A hidden rule labels the rows of this table. It goes by one to three of the table's principal directions, not those with the most spread.
[5. -18. 1. -46. -2. -20. -7. -39. -31. -23. 9. -5. 4. -9. -38. -11. 2. -9. -21. -4. 23. -2. 2. -21. 3. -6. 0. 19. -5. 21. 28. -52. -4. 17. 31. 1. 17. 6. 21.] 5
[-86. -24. -37. 2. -18. 27. -31. -34. 25. -44. 36. 29. -66. -9. -3. -109. -45. 22. -25. -16. -2. 25. 38. -6. -42. -69. -27. 38. 24. 27. 19. -25. -39. -35. 57. 1. 21. 37. -38.] 1
[2. 24. 19. 68. 42. 29. 39. -7. 2. 3. -8. -40. 14. 67. 43. -20. 34. -7. -20. -12. -4. 7. -36. 12. -13. -16. -19. -5. -26. 29. 7. 62. 65. -45. -34. -43. -4. -29. 0.] 4
[25. 6. 44. -101. -30. -56. -36. 54. -29. -6. 35. 5. 14. -35. -70. 127. -50. -1. -36. -37. 39. -58. -8. -18. 43. 33. 42. -38. 36. 3. 5. 4. -55. 29. 4. 4. -68. 18. 71.] 2
[42. 7. 5. 18. 2. 10. -35. 0. -33. 18. -4. 25. 15. 12. -10. 15. -10. 18. -12. -39. -4. 41. 19. 30. 27. 16. -30. -12. 2. 6. -36. 54. -13. -37. 36. -52. 12. -7. 3.] 2
[-23. -37. -76. -5. 8. 28. -40. -34. 2. -34. 11. -17. 18. -29. -5. -79. 52. -32. -63. 23. -8. 38. -20. -40. -64. -17. -26. 35. -40. 39. -5. -40. 6. -1. 66. 4. 24. 23. -10.] 1
[-45. -14. -3. -9. 10. -17. 45. -1. 39. -17. -8. -53. 1. -41. 24. -16. 59. -46. 17. -10. 38. -52. -19. -21. -38. 3. 2. 2. -58. -41. 18. -62. 28. 41. -36. 21. -15. 9. 5.] 5
[31. -25. 61. -28. -4. -65. 72. -15. 15. 13. -20. -59. -2. -3. 49. 63. 18. -46. 56. -15. 17. -56. -12. 8. 13. 47. 34. -24. 12. -45. 34. -50. 35. 105. -83. 49. -23. -25. 46.] 3
[68. -20. 3. 63. 52. -15. 58. -62. -22. 38. -57. -50. 34. 65. 120. -23. 56. -16. 41. 21. -40. 36. -21. 29. 1. 53. -25. 7. -13. 21. -1. 26. 105. 40. -48. 5. 41. -57. -5.] 3
[-30. -30. -27. 37. 6. 41. -7. -77. 5. -10. 30. -36. -5. 26. 30. -71. -26. -19. -59. -21. -24. 69. 7. -8. -22. -59. -21. 22. 24. 58. -19. -4. 20. 5. 72. -31. 28. -13. 9.] 4
[-42. 14. 19. -29. -50. 5. 5. 1. 26. -15. 27. 6. -19. -37. -59. 8. -35. -9. 13. -21. 29. -18. 30. -13. 11. -49. 24. -5. 20. -29. -11. -51. -50. 8. 9. 10. -17. 19. 10.] 4
[-38. 60. -20. -66. -9. -9. -83. 90. -9. -36. 37. 48. -6. -63. -26. 46. -3. 20. -15. -51. 73. -48. 32. -22. 15. 16. -38. -17. -35. 34. 23. 46. -59. -55. -7. -26. -45. 57. -20.] 4
[21. 19. -9. -46. -10. -35. -72. -16. -45. -5. 12. 48. 1. -45. 24. 10. -24. 23. 39. -14. 34. 19. 74. 8. 61. 38. -26. -6. 13. 14. 2. 5. -41. 43. -7. -13. 34. 23. -22.] 4
[50. 38. 26. -63. 7. -61. -34. 47. -64. 7. -31. 34. 38. -11. -37. 90. 42. -1. 35. -35. 50. -48. 34. -2. 50. 40. 17. -28. -45. -53. -13. 22. 3. 14. -41. -5. -35. 16. 12.] 5
[67. 12. 0. -14. -18. -23. -25. 34. -36. 50. -35. 57. 16. -3. -21. 68. -28. 39. 37. 3. -32. 16. 27. 34. 49. 46. 2. -15. 20. -20. -50. 38. -24. -19. 23. 10. -12. -5. -4.] 5
[40. 38. 26. 83. 27. 34. 17. -31. -26. 28. -8. -29. 13. 80. 23. 3. 0. 5. -44. -46. -26. 56. -10. 47. 26. -21. -40. -10. -24. 56. -28. 95. 53. -68. 19. -83. -18. -32. 18.] 3
[34. -35. 9. 3. -11. -14. 16. -54. -2. 23. -5. -28. 4. 0. -4. 16. -20. -18. -9. 25. -38. 31. -7. 11. 16. 20. 30. 0. 26. -15. -8. -45. 4. 74. 16. 14. 20. -22. 32.] 3
[-88. -25. 8. -41. -8. -11. 13. 3. 42. -42. 39. -17. -53. -16. -7. -18. -37. -10. -18. -27. 31. -51. 4. -31. -35. -39. 22. 10. 26. -8. 57. -53. -20. 26. -6. 28. -14. 20. 7.] 2
[-28. 32. -54. -9. -2. 25. -73. 42. -16. -12. 8. 48. 16. -29. -52. -14. 7. 29. -37. -4. 11. 14. 17. -13. -7. -12. -23. 8. -41. 7. -39. 35. -34. -75. 50. -32. -8. 39. -33.] 5
[19. 42. -23. -8. 40. 12. -47. 110. -17. -2. -13. 49. 39. 1. -14. 44. 45. 31. -3. 55. 8. -39. -37. -25. -4. 45. 12. -18. -32. -8. 12. 78. -3. -52. -49. -2. -10. 12. -36.] 4
[99. 64. 38. 1. 36. -41. 4. 90. -51. 50. -59. 34. 49. 46. 33. 121. 34. 37. 64. 7. 0. -41. -12. 33. 60. 95. 0. -41. -19. -11. -4. 112. 42. -35. -96. -2. -33. -27. -9.] 6
[-89. -52. -57. 81. 5. 87. 18. -56. 78. -19. 22. -13. -48. 17. 36. -127. -21. -7. -21. 25. -48. 67. 2. -12. -79. -70. -16. 46. 33. 4. 11. -43. 4. -10. 52. 10. 82. -12. -56.] 6
[5. 4. 20. -24. -23. -17. -14. -7. -5. 4. 3. 18. 0. -35. -22. 22. -16. -3. 40. -18. 27. -1. 44. 6. 36. 9. 15. -14. 13. -52. -12. -32. -35. 45. -13. -3. 22. 5. -1.] 6
[55. 40. 17. -24. 13. -29. -11. 79. -36. 11. -31. 23. 51. 21. -17. 81. 42. 18. 22. 24. 9. -47. -30. -5. 17. 53. 25. -27. -15. -19. -14. 63. 15. -31. -67. 11. -36. -3. 1.] 4
[68. 32. 15. -102. -51. -78. -71. 58. -40. 6. 6. 37. 21. -68. -31. 127. -24. 16. 21. -17. 30. -35. 27. 12. 63. 103. 1. -36. 18. 13. -3. 14. -69. 31. -32. 23. -50. 33. 29.] 3
[-72. -23. -49. -4. -28. 57. -50. -31. 27. -55. 63. 7. -38. -13. -51. -90. -37. -7. -90. 7. -12. 43. 0. -38. -55. -85. -9. 36. 24. 61. 16. -32. -51. -34. 88. -6. 10. 36. -7.] 3
[-68. -62. -55. 33. -2. 27. 30. -69. 55. -17. 5. -41. -21. -18. 66. -116. 4. -20. 0. 6. -22. 37. -1. -12. -71. -24. -30. 41. 13. 14. -7. -67. 21. 22. 38. 27. 53. -6. -28.] 2
[25. 64. 58. -13. 17. -29. 34. 60. -12. 13. -16. -24. 20. 3. 9. 97. 42. -20. 30. -60. 61. -70. -7. 10. 41. 23. -11. -41. -61. -10. 16. 46. 32. -18. -73. -27. -70. -4. 28.] 5
[-28. -2. -20. 8. -31. 40. -51. -49. 5. -22. 58. -4. -25. -29. -19. -44. -58. 3. -70. -59. 10. 67. 28. 12. 5. -35. -61. 12. 17. 82. -11. 5. -54. -39. 97. -65. 14. 19. 12.] 6
[25. -43. -32. -22. 14. -26. 5. 3. 4. 10. -24. -32. 36. -42. 33. 12. 61. -36. 1. 28. -7. -15. -35. -19. -31. 51. 4. -1. -33. -21. -18. -35. 23. 58. 2. 35. -5. 0. 17.] 5
[-20. -28. -70. -2. -37. 41. -48. -71. -3. -26. 25. -2. 28. -35. -29. -91. 6. -19. -42. 26. -16. 79. 15. -33. -34. -50. -15. 35. 11. 41. -58. -55. -28. 1. 89. -1. 44. 18. -11.] 4
[-17. 3. -8. -17. -41. 20. -30. -28. -7. 7. 30. 38. -23. -49. -68. -13. -70. 23. -14. -4. -1. 36. 41. 6. 41. -48. -7. 9. 19. 12. -33. -36. -71. -14. 93. -24. 5. 21. 8.] 1
[-69. -40. 8. -4. 29. -20. 44. -8. 47. -47. 12. -46. -46. 42. 80. -51. 13. -24. 2. -5. 8. -52. -23. -26. -72. -10. 17. 16. 27. 3. 88. -22. 49. 43. -77. 54. 3. -4. -11.] 3
[-74. 12. 33. 9. -10. 12. 46. 12. 48. -12. 19. -19. -50. 7. -26. -2. -31. -7. -5. -47. 22. -41. 6. 2. -13. -58. 13. -2. -5. -28. 26. -21. -5. -21. -7. -5. -36. 7. 8.] 1
[-23. -28. -3. 14. -24. -21. 1. -111. -5. 4. 1. 9. -51. -21. 40. -82. -52. 16. 45. -27. -5. 56. 83. 43. 31. -17. -33. 26. 23. -10. -11. -61. -18. 52. 34. -12. 59. 5. -22.] 1
[12. 8. -2. -50. -17. -28. -55. 18. -42. -11. 2. 37. 14. -9. -43. 30. -5. 9. -9. -28. 19. -6. 34. -8. 17. -5. 14. -8. 3. -17. -31. 14. -27. -6. 18. -4. -23. 26. 8.] 5
[-47. 52. 36. -36. 3. -17. 18. 50. 13. -6. 11. -4. -11. -25. -8. 61. -7. -7. 33. -65. 73. -71. 32. -12. 33. -17. 0. -23. -31. -23. 25. 0. -2. -4. -44. -13. -43. 12. 4.] 2
[5. -23. -59. -43. -24. -17. -92. -17. -30. -7. 0. 79. -15. -60. -16. -40. -24. 34. 19. 18. -8. 44. 69. 5. 14. 28. -21. 22. 12. -15. -18. -30. -66. 22. 56. 15. 52. 40. -45.] 1
[16. 24. -33. 49. 21. 47. -22. 26. -3. 17. -5. 20. 16. 17. 15. -16. 6. 28. -22. 14. -26. 39. -18. 13. -4. 10. -44. 4. -16. 50. -19. 70. 6. -78. 30. -36. 11. -8. -28.] 6
[10. 16. -3. 26. -9. 8. 9. -19. -12. 9. -17. -5. 10. 36. 6. -13. 5. 5. -2. -34. -13. 28. 13. 21. -3. -16. -26. 7. -6. 23. -35. 30. 25. -49. 16. -15. -13. -7. -3.] 1
[-127. -29. -79. -29. -24. 43. -5. -25. 62. -59. 40. -23. -17. -60. -16. -110. 14. -40. -31. 13. 24. -6. 8. -80. -85. -99. 1. 47. -14. 18. 1. -104. -15. 5. 60. 47. 8. 39. -27.] 4
[79. 48. 12. -2. 37. -9. -33. 80. -51. 35. -26. 35. 49. 20. -7. 96. 29. 22. -1. 21. -4. -17. -23. 7. 49. 53. 7. -35. -31. 2. -14. 97. 13. -30. -30. -26. -33. -9. 6.] 3
[79. 50. 26. 59. 57. -4. 37. 94. -13. 75. -65. 0. 54. 37. 37. 107. 51. 22. 36. 32. -28. -33. -54. 39. 39. 83. 9. -47. -55. -43. -33. 111. 60. -35. -73. -23. -38. -39. -3.] 5
[17. 7. -61. 61. 20. 55. -39. -11. -8. 15. -3. 4. 36. 14. 39. -50. 19. 11. -38. 34. -45. 75. -15. 3. -15. -3. -39. 11. -12. 58. -53. 62. 19. -46. 46. -34. 25. -7. -28.] 4
[-22. -15. -9. -21. -17. -11. 9. -6. 17. -9. -4. -2. -15. -30. -6. -16. 12. -17. 18. -9. 12. -16. 14. -9. -18. -11. 0. 9. -14. -24. 4. -49. -9. 19. 6. 28. -7. 15. -3.] 1
[-65. 10. -31. -11. -34. 33. -53. 10. 15. -35. 30. 61. -44. -4. -57. -58. -45. 30. -14. -6. -1. 19. 48. -13. -20. -68. 2. 23. 29. -2. -1. -7. -59. -52. 41. 6. 11. 39. -44.] 3
[-49. -7. 15. -72. -48. -24. -31. 6. 4. -21. 43. 29. -45. -42. -71. 29. -80. 12. -18. -39. 27. -26. 44. -13. 21. -41. 26. -1. 41. -11. 7. -46. -74. 15. 47. 12. -33. 36. 24.] 5
[39. -11. -21. 12. 23. -1. -25. 26. -14. 18. -21. 30. 7. -5. 36. 2. 13. 26. 13. 11. -16. 15. -6. 20. 0. 58. -35. -1. -6. 9. -1. 42. -1. -22. 7. -7. 22. -4. -23.] 2
[-30. 55. 32. -24. -3. -21. -4. 40. -2. -1. 3. 30. -27. -18. -27. 46. -26. 26. 36. -50. 53. -46. 46. 16. 47. 7. -7. -16. -25. -30. 30. 10. -24. -23. -37. -24. -16. 17. -16.] 5
[54. -2. 20. -25. -5. -24. 2. -14. -35. 7. -9. -4. 28. 8. -2. 33. 10. -9. 13. -4. 8. 3. -1. 0. 23. 22. 1. -6. 12. 16. -4. -2. 9. 19. -6. 5. 1. -14. 24.] 2
[-87. -34. 19. 8. 26. 18. 66. -29. 53. -42. 22. -29. -61. 17. 17. -79. -1. -25. 11. 15. 22. -43. -12. -36. -48. -68. 27. 26. 8. -24. 94. -77. 22. 40. -31. 33. 32. -6. -13.] 5
[11. 10. 25. -18. -29. -15. -17. -14. -18. -3. 11. 19. -21. -4. -24. 14. -38. 17. 2. -61. 20. 12. 37. 29. 27. 1. -29. -3. 16. 15. -3. 9. -33. -29. 24. -28. -8. 10. 11.] 2
[-25. -14. 5. -34. -44. -22. -25. -7. 22. -9. 24. 17. -36. -37. 6. 7. -55. 4. 28. -23. 6. 1. 50. 8. 12. 6. 9. -5. 55. -20. 3. -31. -53. 48. -6. 26. 7. 18. -5.] 4
[-43. -25. -13. -7. 5. 14. -7. 10. 33. -17. 31. -7. -33. -23. 15. -20. -24. -5. -29. 2. 0. -10. -13. -16. -26. -14. -3. 5. 15. 19. 33. -13. -21. 13. 21. 8. -4. 12. 2.] 6
[50. 21. 63. -49. -26. -64. -4. 17. -22. 22. -2. 4. -3. -20. -33. 117. -35. 1. 29. -27. 21. -36. 25. 29. 72. 62. 35. -40. 17. -44. 16. -9. -31. 64. -51. 2. -27. -2. 41.] 3
[-88. 10. 32. 32. 15. 20. 44. 41. 68. -29. 35. -38. -63. 37. 41. -13. -25. -4. -28. -50. 16. -54. -26. 2. -47. -44. -4. -9. 11. 15. 57. 40. 16. -41. -46. -8. -51. 5. 0.] 3
[24. -25. 33. 38. -15. -8. 50. -78. 11. 36. -14. -33. -15. 8. 24. -7. -28. -18. 35. 0. -31. 39. 21. 38. 33. -3. 15. -3. 25. -35. -19. -46. 13. 74. 0. 0. 30. -33. 21.] 3
[-17. -31. 15. 71. 12. 39. 49. -13. 53. 28. 10. -17. -70. 38. 43. -24. -63. 13. -23. -6. -62. 27. -23. 43. -15. -19. -17. 5. 38. 26. 32. 24. 5. -19. 35. -6. -3. -26. 4.] 1
[47. 54. 44. 14. -10. -8. 30. 36. 6. 39. -28. -2. 30. -11. -21. 84. 23. -13. 65. 12. 14. -23. 7. 18. 57. 38. 30. -38. -25. -66. -13. 3. 3. 30. -78. -2. -5. -20. 2.] 4
[48. -25. -56. 75. 48. 62. 1. -58. -20. 27. -26. 19. 19. 8. 55. -103. 34. 16. 9. 76. -50. 91. -17. 9. -3. 5. -60. 37. -25. 55. -6. 7. 30. -23. 65. -24. 92. -31. -45.] 5
[-17. -22. -8. 13. 13. 5. 6. -24. -1. -6. 10. -19. -13. 20. 34. -33. -12. 0. -33. -21. -12. 14. -10. 3. -21. -25. -22. 11. 8. 42. -4. 18. 19. -18. 36. -12. -14. -2. 12.] 5
[-5. 1. 41. 14. -2. -9. 68. -14. 23. -1. -6. -55. -3. 36. 7. 16. 13. -30. 2. -8. 0. -30. -32. 0. -14. -17. 25. -6. 1. -7. 18. -18. 41. 16. -45. 17. -30. -22. 31.] 3
[-18. -63. -40. -42. -8. -30. -36. -22. 9. -20. 9. 29. -29. -43. 49. -52. -24. 15. 27. 37. -13. 7. 23. -13. -26. 37. -1. 23. 53. -3. 28. -50. -35. 67. 6. 58. 52. 18. -29.] 6
[0. -27. 39. 16. -21. -5. 76. -54. 17. -7. 1. -59. 3. 53. 6. -17. -13. -19. -2. 0. -17. -1. -37. 0. -26. -27. 25. 9. 51. 16. -1. -33. 37. 8. -19. 24. -3. -35. 36.] 6
[-49. -33. -42. 27. -3. 34. 4. -71. 33. -16. 22. -44. -21. -37. 31. -88. 13. -39. -36. -29. 3. 46. 11. -5. -38. -41. -50. 27. -34. 34. -5. -52. 6. 15. 70. -22. 21. 10. -1.] 1
[4. -17. 9. 14. -31. 1. 13. -82. -3. -3. 12. -36. 3. 7. 16. -35. -21. -20. -6. -33. -4. 49. 22. 15. 5. -25. -16. 9. 30. 28. -34. -28. 5. 22. 29. -16. 17. -13. 22.] 4
Which label does each new row get?
[-33. -49. -59. -48. -42. 8. -14. 5. 23. -29. 3. 18. 5. -35. -67. -47. 10. -9. -17. 79. -33. -5. -27. -56. -69. -36. 50. 35. 27. -17. -19. -86. -36. 8. 46. 88. -1. 28. -8.] >> 1
[16. -8. -33. 30. 55. -10. 47. 32. 1. 46. -81. 6. 43. -1. 50. -3. 85. -1. 79. 60. -19. -28. -16. -6. -13. 42. 17. 4. -65. -88. -30. -10. 71. 23. -43. 41. 24. -24. -45.] >> 5
[39. -4. -26. -51. -27. -9. -88. -7. -37. -2. 27. 49. -4. -58. -16. 18. -40. 16. -17. -24. 10. 44. 47. 7. 40. 32. -45. 0. 20. 54. -4. 5. -70. 7. 71. -19. 15. 27. 4.] >> 6
[-45. -38. -5. 16. -27. 6. 26. -44. 56. -7. 9. -16. -42. -1. 41. -51. -35. -15. 37. 1. -23. 19. 31. 4. -28. -13. 15. 15. 58. -29. 16. -58. -7. 60. -20. 47. 44. -10. -23.] >> 4
[-22. -9. -3. -14. -21. 2. 5. 14. 14. -5. 8. 2. -13. -13. -40. 4. -20. 8. -23. -10. -3. -14. -14. -2. -19. -16. 3. 5. 5. 0. -11. -14. -24. -34. 35. 6. -28. 13. 12.] >> 5
[52. 25. -10. -40. -20. -28. -78. 79. -33. 15. -14. 92. 10. -20. -32. 64. -25. 60. 37. 37. -14. -6. 26. 17. 38. 77. 15. -19. 34. -28. -13. 53. -63. -19. -30. 21. 8. 21. -35.] >> 4
[-67. 30. 7. -34. -15. 8. -35. 87. 21. -20. 35. 51. -49. -3. -65. 40. -69. 45. -33. -32. 17. -50. 10. -7. -2. -31. 16. -9. 23. -3. 25. 40. -59. -72. 14. -3. -52. 35. -10.] >> 5
[65. 59. 25. -14. -52. -10. -48. 12. -43. 34. 6. 24. 43. -16. -65. 95. -42. 21. -6. -26. 1. 34. 31. 33. 82. 23. 3. -36. 17. 10. -80. 49. -48. -24. 19. -47. -34. 4. 32.] >> 4
[74. 45. 45. -28. 25. -57. -5. 70. -40. 24. -27. 4. 36. 3. 24. 118. 33. 8. 33. -3. 28. -58. -18. 19. 53. 93. 7. -46. -28. -12. 17. 67. 19. 15. -92. -7. -44. -6. 20.] >> 3
[4. 9. 7. 2. 9. -14. 23. 45. 22. 6. -11. -23. 25. 2. 59. 34. 30. -13. 35. 16. 4. -39. -26. -11. -14. 31. 16. -21. 9. -12. -7. 27. 28. 20. -74. 32. -22. -11. -3.] >> 4
[10. -7. 21. 15. 25. -38. 38. 26. 7. 28. -44. 5. -10. 23. 78. 20. 13. 14. 76. -12. -5. -36. 13. 29. 4. 44. 1. -13. 5. -52. 2. 28. 40. 20. -69. 28. -3. -19. -23.] >> 2
[-6. -38. -19. -39. -13. -29. -2. 6. 14. 3. -8. -4. 4. -63. -9. 11. 15. -17. 15. 21. 3. -24. -5. -14. -14. 29. 19. 0. -11. -49. -12. -63. -22. 58. 9. 38. -2. 15. 9.] >> 5
[26. -2. 10. -9. -8. -21. -3. 7. 3. 6. -21. 10. 10. -27. 8. 16. 33. -17. 57. 8. 15. -10. 23. 5. 12. 40. 13. -13. -10. -65. 1. -28. -7. 54. -51. 20. 27. 0. -15.] >> 4
[-31. -36. -32. -36. -35. -17. -17. -46. 11. -17. 7. -10. -9. -66. -5. -42. 9. -30. 5. -30. 20. 13. 39. -11. -20. -15. -18. 17. -15. -18. -26. -79. -27. 42. 50. 17. 7. 28. 4.] >> 5
[-29. -74. -50. 35. -5. 30. 11. -109. 15. -11. 1. -33. 2. 6. 26. -119. 5. -26. -23. 19. -41. 77. 6. -13. -54. -46. -6. 44. 23. 4. -37. -72. 23. 40. 73. 12. 69. -14. -9.] >> 2
[18. 15. -15. -15. -18. 16. -31. -14. -28. -1. 12. 6. 19. -14. -64. 11. -4. -5. -49. -17. 4. 31. 4. -6. 17. -22. -18. 6. -24. 39. -25. -3. -21. -35. 71. -32. -17. 12. 23.] >> 1
[-22. 20. 23. -49. -5. -26. -25. 50. -5. -24. 29. 0. -6. -14. -20. 54. -12. -3. -28. -33. 41. -54. -4. -18. 6. -4. 16. -23. -1. 7. 18. 25. -23. -4. -22. -6. -59. 27. 26.] >> 3
[-35. 38. -88. -19. -15. 46. -127. 4. -42. -53. 37. 64. 18. -37. -51. -82. 22. 21. -69. -24. 30. 62. 48. -28. -20. -50. -66. 27. -47. 71. -43. 41. -54. -99. 91. -59. 11. 67. -48.] >> 3
[-15. -21. 15. 18. 7. -4. 56. 9. 37. 0. -20. -21. -5. 35. 36. -11. 12. -7. 41. 25. -16. -29. -23. -6. -36. 8. 33. 3. 33. -39. 22. -17. 35. 24. -66. 50. 17. -27. -14.] >> 6
[-37. 13. 6. -34. -44. 1. -2. -7. 13. -29. 20. 8. -15. -27. -66. -14. -10. -11. 2. -7. 27. -17. 20. -21. -6. -50. 20. 9. 1. -15. 2. -56. -38. -5. 7. 18. -17. 27. 4.] >> 3
[-68. -71. -22. 46. -33. 45. 39. -110. 65. -15. 38. -41. -74. 0. 12. -120. -67. -17. -42. 3. -53. 68. 4. 10. -51. -75. -13. 45. 53. 34. 15. -87. -18. 25. 89. 13. 41. -7. 5.] >> 1
[34. 25. 39. -26. -3. -49. 13. 23. -32. 21. -27. -3. 27. 28. 5. 81. 1. 5. 34. -43. 17. -33. 17. 15. 35. 30. 18. -25. 7. -26. -24. 33. 27. 6. -46. 4. -36. -14. 20.] >> 2
[46. 5. 42. -17. 4. -28. 29. 17. -1. 15. -7. -21. 6. 17. 10. 73. 4. -21. 18. 22. -7. -32. -23. -2. 25. 32. 39. -23. 17. -6. 38. -2. 17. 58. -59. 33. -23. -21. 33.] >> 3
[3. 34. -3. -58. -14. -9. -66. 56. -23. -6. 17. 32. 36. -61. -68. 71. 8. -7. -5. -19. 53. -25. 28. -28. 37. 11. 21. -29. -25. -41. -28. 1. -51. 15. 4. -22. -16. 29. 8.] >> 6
[21. 39. -12. -14. -6. 6. -44. 61. -18. -3. 6. 15. 47. -5. -31. 51. 16. 14. -28. 9. 9. -9. -23. -12. 5. 27. 3. -19. -8. 19. -33. 60. -15. -49. -13. -18. -28. 12. 2.] >> 4
[6. 2. 1. 3. 12. -5. 11. 5. 19. 6. -9. -6. 6. -40. 41. 0. 33. -20. 55. 29. 20. -15. 8. -7. 13. 31. 4. -11. -19. -39. 20. -30. 3. 65. -54. 16. 32. -5. -19.] >> 4
[59. 8. -54. 71. 50. 42. -31. 74. -6. 35. -38. 23. 45. 34. 57. 0. 60. 25. -21. 66. -67. 32. -63. 14. -33. 56. -27. -9. -29. 27. -41. 122. 36. -71. -5. -10. -5. -13. -37.] >> 3
[-78. -28. -17. -24. 17. 13. -3. -48. 1. -51. 36. -4. -29. -3. 4. -88. -15. -4. -24. -13. 37. -4. 17. -42. -30. -67. -10. 35. 8. 29. 44. -51. 1. 6. 36. -4. 35. 14. -12.] >> 2
[-2. 16. 14. 2. -3. -29. -24. -7. -16. 9. -12. 30. -30. -13. -12. 8. -18. 28. 20. -35. 13. 2. 49. 45. 36. 29. -15. -6. -25. -46. 1. 6. -22. 2. -10. -32. 9. 19. -17.] >> 1
[-33. 21. -44. 8. 41. 30. -44. 38. -9. -15. 9. 25. -2. -22. -9. -32. 35. 7. -42. 10. 18. -6. -7. -21. -14. -25. -28. 7. -73. 18. 9. 33. -2. -48. 36. -37. -14. 32. -25.] >> 1
[0. -66. -56. -7. -28. 11. -57. -28. -1. -10. 13. 29. -1. -14. -19. -56. -33. 21. -40. 43. -57. 59. -3. -6. -42. 6. 11. 24. 62. 4. -42. -19. -45. 7. 74. 25. 41. 13. -11.] >> 2
[-32. -19. 57. -39. -33. -27. 60. -14. 16. -27. 16. -46. -14. 38. -44. 27. -24. -29. -14. -43. 19. -51. -19. -20. -26. -53. 52. -1. 45. -14. 14. -46. 12. 11. -18. 34. -50. -9. 55.] >> 2
[-18. -21. -26. 50. 18. 36. -5. -34. 7. 7. -4. 31. -41. 9. 10. -83. -19. 28. -4. 19. -34. 48. 16. 23. -9. -24. -29. 27. -6. 1. 8. -2. -8. -26. 52. -20. 47. 1. -38.] >> 1
